Look-ups in named tables: a row name and a column name give one cell, copied from the table.

giraruz.csv
,gaf,gon,tuz,katul,sifafa,mabedes,leno
sifol,64,123,62,90,29,97,115
fut,74,137,84,51,60,98,147
tobupad,124,91,161,99,127,118,138
berer,41,88,41,125,55,116,80
zib,69,49,99,141,22,44,194
ripedaf,60,36,78,121,30,72,161
firim,119,129,116,78,107,99,31
tages,38,101,14,116,68,133,91
foz,58,89,55,132,72,115,126
sar,122,125,142,76,171,126,77
ludesov,98,86,114,72,109,98,145
zus,76,138,75,63,39,87,99
zot,149,94,137,68,127,94,83
dad,77,78,65,109,126,77,63

What is the katul of zot in giraruz?
68
What is the katul of fut in giraruz?
51
What is the leno of zib in giraruz?
194
What is the sifafa of ludesov in giraruz?
109
What is the tuz of ripedaf in giraruz?
78
What is the tuz of sar in giraruz?
142
What is the katul of dad in giraruz?
109
What is the leno of foz in giraruz?
126
What is the tuz of ludesov in giraruz?
114
What is the mabedes of ripedaf in giraruz?
72
What is the leno of tages in giraruz?
91
What is the sifafa of zot in giraruz?
127
What is the leno of berer in giraruz?
80
What is the gon of fut in giraruz?
137
What is the mabedes of tages in giraruz?
133

Table vizi
         virub  regu  zifud  zim  zal  rav  rap  tepoboz  tok
fubok       13   164     77  115   86   64  186      161   38
mava       100    57     92  117   91   43  131      145  112
funi       111   121     74  112   70   94  107      131   81
pim        110   145     65  103   87  101  101      114   89
datelig    106   109     89   80   93  112  109      105  107
ris        168   175     97   93  104  170   83       64  126
votide      18    71    113   63  106   44  155      113   97
guv         65   116     97  145   74   52  164      131   45
raton       38    77    122   35  136   79  144      115  125
masevo      89    75    145  129  167  100  160      104  123
kuvemi     106   212    109  110  158  173   83       54   84
salenam    118   143     73  100   62   97  126      112   63

kuvemi, rap -> 83
salenam, regu -> 143
pim, tepoboz -> 114
guv, zim -> 145
votide, rap -> 155
fubok, zal -> 86
guv, rav -> 52
funi, rav -> 94
pim, regu -> 145
funi, zim -> 112
funi, tok -> 81

lak.csv
,lut,tepudu
nugor,58,110
tok,239,127
dem,111,168
toze,137,188
mun,126,179
fet,173,69
lugikik,151,117
vigepi,174,186
viti,92,121
solimez,103,152
nes,253,124
lin,167,155

What is the lut of nugor in lak? 58
What is the lut of lin in lak? 167
What is the lut of vigepi in lak? 174
What is the lut of dem in lak? 111
What is the tepudu of lugikik in lak? 117
What is the tepudu of lin in lak? 155
What is the tepudu of solimez in lak? 152
What is the lut of tok in lak? 239
What is the lut of toze in lak? 137
What is the tepudu of tok in lak? 127
What is the lut of viti in lak? 92
What is the tepudu of vigepi in lak? 186
What is the lut of lugikik in lak? 151
What is the tepudu of mun in lak? 179
What is the tepudu of nugor in lak? 110
What is the tepudu of dem in lak? 168
What is the lut of solimez in lak? 103
What is the tepudu of toze in lak? 188
What is the lut of mun in lak? 126

lokinap =
fields: bol, naf
pasi: [25.002, 29.198]
donan: [0.485, 44.506]
futorum: [56.401, 88.433]
gazi: [24.314, 31.547]

What is the bol of gazi in lokinap? 24.314
What is the bol of futorum in lokinap? 56.401
What is the bol of donan in lokinap? 0.485
What is the naf of gazi in lokinap? 31.547
What is the bol of pasi in lokinap? 25.002
What is the naf of donan in lokinap? 44.506
What is the naf of futorum in lokinap? 88.433
What is the naf of pasi in lokinap? 29.198

Table vavego
cols = sizul, gibol
gezisi: [-0.259, 0.680]
sebodet: [-0.085, 0.833]
zoto: [-0.174, 0.766]
tulum: [-0.487, 0.347]
zub: [-0.612, -0.041]
guzirut: [-0.545, 0.220]
pevi: [0.005, 0.882]
les: [0.187, 0.923]
rilugon: [-0.341, 0.578]
masi: [-0.419, 0.469]
buzop: [0.094, 0.912]
pes: [-0.590, 0.090]

sebodet, gibol -> 0.833
pes, gibol -> 0.090
masi, gibol -> 0.469
gezisi, gibol -> 0.680
pes, sizul -> -0.590
les, gibol -> 0.923
buzop, gibol -> 0.912
pevi, gibol -> 0.882
zub, gibol -> -0.041
sebodet, sizul -> -0.085
rilugon, gibol -> 0.578
pevi, sizul -> 0.005
zub, sizul -> -0.612
tulum, gibol -> 0.347
buzop, sizul -> 0.094

gov:
        nofema   kefi    pum    giz    vud  baposu    fub
nomi      8230  -3693   3377  -1213  -2221    2973  -4156
zav       2073   2593   2044   -834   4217   -2761   2538
lipu     -5041   6357  -4238   9500   5713    1824   6394
kepok     3961  -6017  -3290   -541  -2158   -2396  -6470
dem       4735  -6505  -2435    243  -1823   -2186  -7271
medin    -2713   4172    908   3043  -1141    5336   1516
ped      -6632   5328  -5037   8597   5727    -390   5823
mukavi   -7188   6523  -3771   5609   5355   -1284   6618

nofema of zav: 2073
nofema of lipu: -5041
vud of nomi: -2221
kefi of mukavi: 6523
giz of ped: 8597
baposu of kepok: -2396
fub of dem: -7271
kefi of nomi: -3693
baposu of medin: 5336
pum of medin: 908
vud of medin: -1141
nofema of nomi: 8230
baposu of ped: -390
Row with the largest nofema: nomi

